Each row below has a hidden score, from 0 to 20, with 10 about the middle. What is it? The score is a weighted sum of the row's numbers plus the product of two more (or one squared), each taken from its middle value.
array([-0.4, 1.8, 0.6, 0.5, 0.4, -1.0, -0.4, -0.5, -0.9, -0.9, -1.0, 0.2, -1.0, 0.1, 0.5,
       -0.7]) ~ 14
array([0.4, -1.0, -1.3, -1.2, -0.1, -0.2, -0.7, 0.0, 0.2, 0.3, 0.2, 0.8, -0.2, -1.8, -0.4,
       0.2]) ~ 15
array([-0.9, -0.2, 0.7, -0.2, -0.3, 0.0, -1.4, -0.6, 0.0, 1.1, -1.0, -0.5, -1.0, -0.4, -0.3,
       0.0]) ~ 9
array([-0.8, -1.4, -0.1, 0.0, 1.7, -1.0, -0.5, 1.8, 0.4, -0.7, 0.3, 0.7, 0.1, -1.1, 1.9,
       0.0]) ~ 13
array([-0.6, 1.4, 1.5, 1.0, 0.2, -1.8, 1.9, 1.7, -1.0, -1.5, -1.1, 0.3, -1.4, 1.7, -0.3,
       -0.5]) ~ 9
array([-1.2, 0.7, 0.6, 0.5, -0.8, -1.2, -0.1, 0.2, 0.5, 1.3, 0.4, 0.4, 0.0, 0.9, 1.0,
       -0.1]) ~ 12
array([0.1, -0.8, -0.7, -1.4, 0.4, 0.5, 0.1, 0.1, -0.2, 1.9, 0.1, -0.6, 0.6, -0.5, -2.0,
       -0.7]) ~ 10
array([1.5, -1.1, -1.2, -0.3, 0.3, 0.9, -0.5, 0.6, 1.1, 0.3, 0.2, 1.5, 1.3, -1.2, -1.4,
       0.5]) ~ 10
array([-0.7, -1.6, 0.0, -0.2, 0.8, 0.0, -0.7, -0.4, 0.8, 0.8, 1.3, 1.4, 0.8, -0.7, -0.1,
       -0.1]) ~ 10
array([0.8, 0.4, 1.4, 0.9, 0.7, -0.8, 0.0, -1.8, -0.8, -1.4, -1.0, -0.5, -0.1, -0.2, -0.8,
       0.0]) ~ 7
array([-1.7, 0.5, 1.5, 0.3, -0.5, -1.1, 1.9, 0.2, -0.8, -0.4, 0.1, -0.4, 0.2, 0.9, 1.4,
       0.2]) ~ 10
array([0.7, 0.8, -0.3, 0.2, 0.7, -0.1, -0.7, -1.8, -1.9, -0.2, -0.1, -1.1, 0.1, 1.5, 0.3,
       0.3]) ~ 12
array([0.7, 0.8, -1.3, -0.1, -0.9, 0.8, -0.1, 0.6, -0.2, 0.3, -0.8, 0.3, -0.7, -0.7, -0.6,
       1.0]) ~ 15
array([-0.5, 0.6, 1.5, 2.4, 0.0, -3.0, 0.6, 0.7, 1.2, -2.6, -0.3, -0.5, -0.7, 0.4, 1.4,
       1.2]) ~ 7
array([-0.5, -0.4, 0.7, -0.3, 1.5, 1.2, -0.7, -1.1, 0.0, -0.2, 0.3, 1.1, -0.7, -0.3, 0.0,
       0.4]) ~ 7
array([-0.1, -1.6, 2.0, -0.1, 0.1, -1.9, -0.3, 0.7, 0.1, -1.7, -1.1, 0.7, -1.3, 1.6, 1.6,
       -1.3]) ~ 4
array([-0.8, -0.5, 2.8, 1.6, 1.3, -1.1, -1.0, -1.2, 0.9, 0.1, -2.5, 0.6, -1.2, 0.7, 0.6,
       -0.6]) ~ 8
array([-0.7, -2.4, 0.1, 0.4, 0.3, 0.7, 0.2, 0.1, 0.1, -0.6, -0.4, 0.9, 0.1, -0.4, 0.7,
       -0.7]) ~ 9
array([-0.9, -1.9, -0.7, -1.4, -1.0, 0.3, 0.8, -0.1, 1.6, 0.6, 0.5, 0.8, 0.6, -1.7, -1.2,
       0.4]) ~ 10
array([-1.4, -0.7, 0.6, -1.4, -1.7, 0.0, 0.9, -0.6, 1.2, 0.0, 0.5, -0.1, 0.9, -0.3, 0.4,
       0.5]) ~ 11
array([1.2, -0.3, -1.1, -0.6, 0.4, 0.4, -0.8, 0.0, 0.5, -0.1, 0.5, -0.1, -0.1, -0.5, 0.5,
       0.9]) ~ 14
array([-0.1, -1.2, -1.3, -0.8, 0.3, 1.5, -0.1, -1.0, -1.1, -0.6, 0.1, -0.6, 0.6, 0.3, 0.1,
       0.2]) ~ 13
array([1.7, -2.1, -1.3, -1.5, -1.5, 1.7, -0.9, 0.7, 0.4, 0.8, 2.4, 1.3, 1.2, 0.9, 0.9,
       1.4]) ~ 10
array([0.4, 0.8, 0.6, 0.9, 0.2, -0.6, 1.5, 1.9, -0.3, -0.7, -0.8, -1.7, 0.5, 0.2, 0.1,
       -0.1]) ~ 8
array([-1.2, -0.4, 0.2, -0.2, 0.2, -0.6, -0.6, -0.5, 0.5, 0.2, -1.3, 0.4, 0.0, -0.5, -0.6,
       -0.2]) ~ 12
array([-0.2, -0.3, -1.4, 0.3, -1.7, 0.0, 1.5, 0.8, -0.6, 0.2, 0.1, -1.5, -0.5, 2.7, -0.1,
       2.0]) ~ 1
array([1.3, 1.7, 0.4, 0.4, 0.8, -0.6, 0.6, 0.2, -1.5, -2.1, -1.5, 0.1, -0.9, 0.4, -0.4,
       0.3]) ~ 12
array([-0.1, 0.3, 0.1, 0.7, 0.2, -0.6, 0.6, -0.5, -0.5, -0.4, -0.6, -0.6, -0.2, -0.1, -0.7,
       -1.3]) ~ 13
array([0.1, 0.3, -0.6, 1.2, 2.1, 0.4, -1.3, 0.6, 0.0, -0.5, -0.5, 0.2, 0.3, -1.1, -1.0,
       0.1]) ~ 10
array([-1.0, 0.3, 1.1, 2.6, 0.9, -1.1, -1.7, -1.0, -0.1, 0.1, -0.6, 1.3, -1.8, -0.3, -0.3,
       1.0]) ~ 8
array([0.6, -0.7, 0.0, -0.4, -0.2, 0.7, 0.4, -0.7, -0.2, 0.6, 1.2, 0.2, 1.5, -1.3, 0.2,
       1.0]) ~ 4
array([0.5, -1.5, -1.8, -1.1, 0.2, 1.2, -0.9, -1.1, -0.4, 0.8, 0.4, -0.3, 0.0, 0.3, -1.0,
       -0.4]) ~ 11
array([1.9, 1.0, -0.6, -0.5, -0.2, 0.4, 1.4, 0.9, -2.0, -0.3, 0.5, -0.2, 0.5, -0.8, 0.7,
       0.7]) ~ 11
array([0.0, -1.4, -0.2, 0.1, -1.1, -0.2, 0.7, 1.1, 1.2, 0.3, 0.9, 0.7, 1.3, 0.6, 0.1,
       0.2]) ~ 9
array([0.4, -0.1, 0.1, -0.2, 1.8, 0.2, -0.7, -0.8, -1.7, 0.2, -1.7, 0.2, 0.5, -1.0, -1.6,
       -0.9]) ~ 12
array([-0.1, 1.4, 2.2, 1.6, 1.7, -1.3, -1.0, -0.9, 1.0, -0.7, -1.5, 0.2, -2.1, 0.6, 0.9,
       -1.5]) ~ 8
array([1.0, -1.3, -1.1, -3.4, -0.6, 1.2, 0.4, -0.1, 0.9, -0.2, 0.6, 1.1, 1.5, -2.0, 0.6,
       -0.7]) ~ 15
array([-0.3, 0.6, 1.5, 0.1, 0.4, -0.6, -0.8, 0.2, 0.5, -1.7, -0.3, 0.9, -0.2, -1.0, 1.4,
       0.0]) ~ 10
array([1.2, -2.4, -1.6, -0.3, -1.2, 0.6, 1.1, 1.0, 1.8, 0.0, 1.5, -0.5, 0.8, -0.4, 0.4,
       0.2]) ~ 6
array([-0.3, 0.5, -0.3, -0.2, -2.2, -0.2, 1.4, 0.2, 0.2, 0.9, 1.6, -0.6, 0.9, 0.9, 0.4,
       -0.8]) ~ 16
array([0.4, 0.3, -0.1, -0.8, 1.4, -0.7, -0.1, -0.2, 1.4, -1.3, -0.2, 1.2, 0.2, -2.4, 0.3,
       -0.7]) ~ 11
array([-0.7, 0.9, 0.2, 0.6, -0.6, 0.4, 1.2, 2.7, -0.1, -0.9, 0.8, -1.3, 0.3, 1.1, 1.0,
       1.4]) ~ 7
array([-0.1, -0.1, 0.2, 0.3, 1.1, -0.8, -0.7, 0.8, 0.3, -1.8, -1.0, 1.6, -0.9, 1.5, 0.7,
       -0.6]) ~ 11
array([0.8, 0.3, -1.3, 1.1, -1.5, 0.6, 0.9, 0.4, -1.3, -0.5, 1.3, -1.1, 0.1, 0.2, 0.9,
       0.1]) ~ 13
array([0.2, 0.5, 0.3, -0.9, -0.4, 1.8, -0.3, -1.4, -1.3, 0.2, -0.1, -1.2, 1.5, -1.0, 0.3,
       -0.5]) ~ 5
array([-1.2, -1.6, 0.9, -0.7, 0.3, -1.3, 0.4, 1.0, 1.3, -0.2, 0.1, 1.7, 0.6, 0.1, 0.1,
       -1.0]) ~ 12
array([0.1, 0.9, 0.4, 0.2, -0.2, -0.3, 0.2, -0.7, 0.3, -0.2, -0.3, -1.0, -0.6, -0.1, -0.9,
       -0.2]) ~ 8
array([0.0, 1.4, -0.5, 0.7, 0.7, 1.0, 0.9, -0.2, -1.5, -0.1, 0.6, -1.9, -0.2, 0.6, 0.7,
       0.0]) ~ 7
array([0.4, -0.6, -0.7, 1.5, 0.1, 1.7, 0.3, 0.8, 0.2, 0.8, 1.2, 0.6, 0.8, 0.6, 0.1,
       1.1]) ~ 6
array([-0.1, -0.6, -0.6, 0.5, 0.1, 0.3, -0.2, 0.2, 0.4, 1.0, -0.3, -0.4, 0.0, 0.7, -0.6,
       -0.6]) ~ 9
array([0.0, 0.1, -0.7, 0.7, 0.5, 0.5, -0.3, 0.7, -1.1, -0.3, -0.4, -0.9, -0.2, -0.2, -0.6,
       -0.5]) ~ 12
array([0.6, 2.8, 0.4, 0.8, 0.5, -0.1, 0.4, -0.7, -1.3, -0.8, -1.6, -1.1, 0.7, 1.5, -0.7,
       -1.0]) ~ 11
array([-0.2, 0.0, 0.5, 0.1, -0.8, 0.4, -1.3, -1.1, -0.4, -0.7, -0.5, 1.3, 0.6, -0.1, 0.8,
       0.0]) ~ 16
array([1.0, -2.3, -2.3, -0.5, 0.8, 0.0, -1.4, 0.4, 1.2, 0.8, 0.4, 0.4, 0.7, -0.3, -1.0,
       1.2]) ~ 11
array([-2.4, -0.6, 2.2, 1.4, 0.8, -2.0, -1.7, 0.9, 1.2, -1.4, 0.3, 2.5, -2.7, -0.4, -0.3,
       -0.2]) ~ 8
array([-1.3, -0.3, -0.7, -0.4, 0.6, 0.5, -0.7, -1.2, -0.8, 1.2, 0.3, -0.9, 0.9, -0.4, 0.1,
       -0.1]) ~ 12
array([0.0, -2.2, -0.8, 0.2, 0.0, 0.1, 1.1, 0.6, 2.0, -0.8, 1.8, 0.9, 0.2, 0.2, -0.1,
       1.0]) ~ 5
array([0.5, 0.8, 0.6, -0.4, 0.1, 0.6, -0.1, 1.2, -0.1, -1.2, 0.1, -1.1, 0.1, -0.2, -0.1,
       -0.1]) ~ 9
array([0.1, 1.4, 0.1, -0.5, -1.6, 0.7, 0.9, -0.5, -0.9, 1.0, 0.1, -2.0, 0.6, 1.2, 0.3,
       0.8]) ~ 8
array([0.3, -0.9, -0.3, -1.4, 0.1, 0.5, 0.4, 0.2, 0.5, 0.0, 1.8, 0.9, 1.9, 0.0, 0.7,
       0.2]) ~ 8
array([-0.3, -0.6, 0.3, 0.6, 2.1, -1.0, 0.0, -0.6, -0.8, -0.9, 0.1, -0.1, 1.1, 0.2, 0.4,
       -0.3]) ~ 10
array([-0.2, -0.1, 0.5, 0.0, 0.3, 0.1, -3.1, -2.0, 1.1, 0.5, -0.1, 1.8, -0.3, -0.9, -0.4,
       -0.6]) ~ 14
array([0.7, 0.3, -1.3, 1.2, -0.9, 0.0, 0.5, 0.8, 0.1, 0.3, -0.3, -1.1, -0.4, -0.1, -1.2,
       0.5]) ~ 7
array([0.1, 0.0, 1.4, 0.2, 0.5, -1.3, -0.1, 0.4, -0.7, -1.0, 0.2, -0.2, -0.6, 0.2, 0.6,
       0.4]) ~ 8
array([-1.0, -1.7, 0.2, -0.3, 0.8, -1.3, 0.0, -0.3, 0.3, -0.4, 0.0, 1.3, 0.2, 0.4, 1.1,
       1.3]) ~ 15
array([0.0, -0.1, -1.1, -1.6, -0.1, 0.8, -0.9, -0.2, 0.3, -0.6, -0.8, 0.3, 0.5, -0.3, -0.7,
       -0.6]) ~ 16
array([0.7, 0.8, -0.7, -0.7, -0.2, 1.4, 0.3, -0.9, 0.7, 0.4, -0.8, -0.9, 0.6, 0.2, -0.4,
       -0.9]) ~ 11
array([-0.6, -0.9, 1.8, -0.5, 0.0, -0.5, -2.3, -0.4, 0.8, -1.3, -1.2, 0.7, -0.2, -1.3, 0.0,
       -1.1]) ~ 17
array([1.9, 2.1, 0.4, -0.2, -0.6, -0.1, 2.9, 0.5, -1.7, -1.3, -1.0, -1.2, 1.6, 1.7, 0.6,
       -0.2]) ~ 7
array([-2.1, -0.1, 0.1, -0.9, 2.1, -0.1, -0.4, -1.6, 1.5, 1.7, 0.6, -1.1, -0.8, -0.2, -0.4,
       -0.4]) ~ 7
array([-0.2, -0.6, 0.3, -1.0, -0.6, -1.4, 1.8, 1.0, -0.8, 0.3, 0.7, -0.3, -0.2, 0.1, 1.0,
       0.0]) ~ 12
array([0.8, -0.2, -0.1, 0.1, -0.4, -0.9, 0.6, -0.4, -1.7, -0.5, 0.5, -0.3, -0.6, 1.5, -0.5,
       1.7]) ~ 9
array([-0.3, 0.0, -0.5, -1.3, 0.0, 1.1, -0.6, 0.5, 0.6, 0.0, 0.4, 0.3, 0.4, 0.2, 0.4,
       0.8]) ~ 12
array([0.5, -1.2, 0.3, -1.2, 0.3, 0.9, 0.0, -1.2, 0.0, 1.3, 0.2, 0.3, 1.0, -0.5, 0.0,
       0.3]) ~ 8
array([0.9, 0.4, -1.3, -0.4, -1.2, 0.3, 0.3, 0.5, -1.2, -0.1, 0.6, -0.5, -0.3, -1.2, 0.6,
       0.2]) ~ 14
array([-0.2, 0.1, -0.2, -0.2, -0.4, 0.8, 0.3, -1.7, 0.5, 1.9, -0.8, -0.9, 0.6, 0.0, -1.1,
       -1.1]) ~ 10
array([0.3, 1.9, 0.8, 0.9, 1.3, 0.0, 0.3, -1.0, -1.5, -1.5, -0.3, -1.1, -0.3, 0.7, -0.1,
       0.2]) ~ 4
array([-0.4, 0.5, 0.9, 1.1, 1.3, -1.9, -1.7, 0.9, 0.5, -0.6, -1.6, 1.6, -1.3, -1.0, 1.2,
       -0.7]) ~ 14
array([0.2, 1.6, 0.1, -0.7, -1.9, 0.6, 1.2, -0.8, -0.8, -1.4, -1.0, -1.3, -1.5, 0.4, 0.9,
       0.5]) ~ 13
array([0.3, -1.0, -0.6, -0.8, -1.7, 2.4, -0.6, 0.1, 1.8, 1.2, 2.3, 1.7, 1.0, -0.4, 0.5,
       0.9]) ~ 8
array([-0.9, 1.1, 1.0, 0.2, 1.2, -0.4, 0.9, -0.2, -0.3, -0.9, -0.4, -1.3, -0.6, 0.3, 1.6,
       0.3]) ~ 9
array([-0.3, -0.6, 0.6, 2.5, 0.6, -1.4, -2.0, -1.0, -0.3, -1.0, 0.3, 1.4, -1.6, -0.5, -0.6,
       0.1]) ~ 10
array([0.5, 0.3, 0.6, -0.5, -0.7, 0.0, -0.1, -1.3, -2.3, -0.2, 0.5, -1.8, 1.3, 0.8, 0.3,
       0.6]) ~ 9
array([0.1, 1.1, 0.1, 0.2, 1.2, 0.2, -0.7, -0.8, -0.3, -0.3, -2.1, 0.7, -0.1, -1.3, 0.7,
       -0.7]) ~ 17
array([0.5, -0.8, -0.7, -1.6, 1.5, 0.4, -1.3, 0.1, 1.5, 0.6, -0.1, 0.3, 0.5, -1.5, -0.7,
       0.2]) ~ 13
array([-0.5, 0.8, -1.7, -0.6, -0.3, 1.1, 0.6, -1.4, -0.4, 0.0, 0.2, -0.6, 0.8, 0.0, 0.1,
       -0.5]) ~ 16
array([0.3, -0.7, -1.3, -0.2, 0.7, 1.8, -0.8, -0.5, -0.6, 0.4, 1.2, 0.2, 0.9, -1.3, -0.9,
       0.5]) ~ 9
array([-1.3, -1.4, 0.6, 1.2, 0.2, -1.1, 1.4, 2.1, 0.7, -0.7, 1.4, 0.7, 0.2, 0.4, 0.1,
       1.2]) ~ 4
array([0.5, 0.2, -0.5, 1.5, 0.6, -0.8, 2.4, 2.7, 1.3, -0.6, 0.1, -2.1, 0.1, 2.6, -0.5,
       0.6]) ~ 2
array([0.1, -0.1, -0.2, -1.3, -0.3, 0.5, -0.1, -0.1, -0.1, 0.1, -0.3, 0.6, 1.5, -0.8, 0.5,
       0.0]) ~ 13
array([0.6, -1.2, -0.6, -0.6, -1.3, 0.3, 0.2, 1.0, 0.5, 0.3, 1.0, 0.6, 0.1, 0.0, -0.5,
       0.8]) ~ 7
array([-2.2, 0.3, 2.1, 1.4, 1.6, -1.9, -0.9, -1.8, 0.3, -0.1, -2.0, -0.2, -1.0, 0.9, 1.8,
       0.0]) ~ 14
array([0.2, -1.1, -1.7, -0.7, -1.7, 0.7, 0.0, 0.3, -0.1, -0.3, 1.6, 1.0, 1.5, -0.8, -0.3,
       0.3]) ~ 17
array([0.6, 0.1, -0.9, -0.4, -1.1, 0.1, -0.3, -0.6, 0.9, 0.2, 0.7, 0.6, 0.2, 0.2, -0.3,
       0.7]) ~ 12
array([-1.1, 0.2, 0.0, -0.3, 1.4, 0.6, -1.5, -1.2, 1.0, 0.7, -0.9, -1.3, -0.8, 0.7, -0.6,
       0.0]) ~ 9
array([-0.4, -1.2, -0.2, -1.1, -1.2, 1.3, -0.8, -1.1, 1.8, 2.3, 0.9, 0.6, 1.4, -0.9, -0.4,
       0.4]) ~ 8
array([0.3, -1.0, -1.5, -1.4, -0.1, 0.5, -0.4, -0.2, 1.0, 0.1, 0.6, 0.8, 0.3, -2.6, -0.6,
       0.3]) ~ 14
array([-0.2, -0.5, -1.3, -0.7, 1.3, 1.2, -0.1, 0.2, 1.8, -0.1, -0.7, 0.5, 0.4, -1.0, -1.1,
       -0.2]) ~ 13
array([1.1, 0.2, -0.6, -1.3, -0.3, 0.8, -0.2, -0.3, -1.3, 0.5, 0.2, -0.3, 1.0, -0.1, 0.1,
       -1.1]) ~ 14
array([0.0, -1.6, 0.1, -1.4, -0.1, 0.0, 0.8, 1.5, 2.3, -0.3, -0.7, -0.1, 0.3, 0.4, -0.3,
       0.8]) ~ 7
array([0.6, 0.0, -0.5, -1.7, -0.3, 0.7, -0.8, -0.6, 0.0, 1.4, -0.4, -0.4, 0.6, 0.2, 0.1,
       -0.1]) ~ 13
array([-0.4, 0.8, 0.1, -0.1, -1.1, 0.2, -0.2, -1.9, -1.3, -1.0, -0.4, -0.8, -0.1, 1.0, -0.6,
       0.3]) ~ 16
array([0.3, 0.2, -0.9, -0.8, 1.4, 0.7, -0.4, 0.5, 0.3, 1.4, -0.9, -1.5, 0.8, -0.4, -1.0,
       -1.2]) ~ 11
array([0.6, -0.6, -0.1, 1.3, 1.2, 0.3, -0.4, 1.2, 0.6, 0.1, -1.8, -0.6, 0.3, 0.6, -0.7,
       -1.0]) ~ 7
array([-0.3, 1.3, 1.4, -0.7, -0.3, -0.1, 1.2, 0.4, -0.9, 0.1, -0.3, -0.6, -0.2, 0.4, 0.4,
       -0.9]) ~ 8
array([-1.1, 0.6, 2.8, 2.0, 2.5, -3.4, -0.5, 0.6, 0.8, -1.8, -0.9, 1.0, -0.8, 2.4, 0.3,
       -0.4]) ~ 9
array([-0.9, -0.9, 0.1, 0.9, -0.4, -0.9, 0.0, 1.3, 1.5, 1.1, 1.8, 0.7, 0.3, 0.5, 0.6,
       -0.6]) ~ 11
array([0.3, 0.7, 1.6, 0.2, 0.5, -0.1, -0.4, -0.6, -0.1, 0.1, -0.3, 1.6, -0.5, -0.1, 0.3,
       -0.9]) ~ 7
array([-0.4, -0.4, -0.7, -0.3, 1.3, 0.7, 0.4, -0.2, 0.1, 0.8, -0.3, 0.5, -0.5, 0.5, -1.7,
       -0.4]) ~ 10
array([-0.2, 0.9, 0.7, 1.2, -0.9, -1.1, 0.4, -0.5, -0.2, -0.6, -0.6, 0.4, -1.5, 0.6, 1.0,
       0.1]) ~ 11
array([0.5, -1.4, -0.1, -1.5, 0.3, 0.5, -0.4, 0.3, 1.1, 0.9, 1.3, 0.7, 1.2, -2.2, -1.8,
       -0.1]) ~ 5
array([-0.3, 1.0, 0.0, -0.6, -1.1, 1.5, 0.0, -0.9, 0.0, 0.5, -0.4, -1.2, 0.0, 0.3, -0.6,
       -1.1]) ~ 14
array([0.2, 1.1, -1.0, 0.4, -1.1, 0.5, 1.8, 0.7, -0.1, -0.4, -1.3, -1.1, 0.8, -0.3, -1.4,
       0.3]) ~ 12
array([0.5, -0.1, 0.4, -0.8, 0.3, 0.0, -1.3, -1.5, 0.2, 0.4, 0.6, 1.6, 0.0, -0.9, -0.1,
       -0.8]) ~ 10
array([-0.2, 0.7, 2.0, 1.3, 1.7, -1.7, -1.7, -0.9, 0.2, -1.6, -1.8, 0.6, -1.6, -0.2, 0.2,
       0.7]) ~ 10
array([0.3, -0.4, -0.6, 0.1, 0.3, -0.1, -0.4, 0.7, 0.7, -0.9, -0.4, 0.5, -0.6, -0.5, -1.2,
       0.8]) ~ 8
array([0.6, -0.5, -0.3, -0.8, -0.6, 0.1, -0.6, 0.6, -0.6, 0.0, 1.3, 1.1, 0.0, 0.2, 0.2,
       1.0]) ~ 11
array([0.9, -1.2, -1.3, -1.8, 0.1, 1.0, -0.8, -0.1, 0.5, 1.2, 0.8, 0.6, 0.7, -1.7, -0.4,
       0.0]) ~ 13
array([0.4, 0.5, -1.2, 1.5, 0.0, 0.6, 0.5, 0.6, -0.6, -0.2, 0.2, -0.1, -1.1, 0.4, -0.5,
       0.1]) ~ 9
array([-1.5, -2.7, -0.8, -0.6, -0.3, 0.4, 0.0, 1.4, 2.3, 0.1, 2.0, 1.7, -0.4, -0.1, -0.3,
       1.0]) ~ 1
array([-0.9, -0.8, 1.3, 0.1, 0.4, -0.3, -0.6, -0.6, 1.4, 1.7, 0.1, 1.4, -0.8, -0.6, -0.8,
       0.4]) ~ 7
array([0.2, -0.7, -1.1, 0.3, -0.5, 0.4, -0.5, -0.5, 0.1, 1.3, 1.2, 0.8, -0.8, 0.5, -1.4,
       0.0]) ~ 9
array([-0.9, 0.2, 1.1, 0.2, 0.1, -1.3, -0.2, 0.9, 1.4, 1.7, -1.1, 0.1, -0.5, -0.1, 0.7,
       -1.0]) ~ 11
array([0.3, 0.7, -0.2, 1.2, -0.2, 0.4, 1.5, -1.5, -1.0, 0.4, 0.3, -2.0, -0.3, 1.9, -0.8,
       0.7]) ~ 6
array([1.5, 0.1, -0.6, 0.5, 0.3, -0.6, 1.8, 1.6, 0.3, -0.5, 0.6, 0.7, -0.7, 0.8, -0.4,
       0.4]) ~ 9
array([0.8, -2.1, -0.7, -2.1, -0.5, 1.7, -0.4, 0.5, 1.1, 1.8, 2.0, 1.4, 0.4, -0.7, -0.1,
       1.0]) ~ 9
array([-0.1, -0.2, -1.5, 0.9, -2.7, 0.5, 0.7, 1.2, -0.1, 0.6, 1.4, 0.5, 0.1, 0.7, 0.8,
       1.2]) ~ 8
array([-0.4, -0.6, -0.2, -0.6, 0.5, 0.4, -1.8, 0.1, 0.4, 0.8, 1.3, -0.9, -0.4, 2.2, -0.3,
       0.5]) ~ 9
array([-0.9, 0.9, 0.4, 0.2, -1.0, -0.5, 0.5, -0.3, -0.8, 0.6, -1.3, -2.0, -0.3, 0.9, 0.5,
       -0.5]) ~ 12
array([-0.2, -0.8, -1.5, -1.1, -1.0, 2.3, 1.9, 1.5, 0.7, 0.5, 0.9, 0.1, 0.2, 2.0, 0.1,
       0.0]) ~ 8
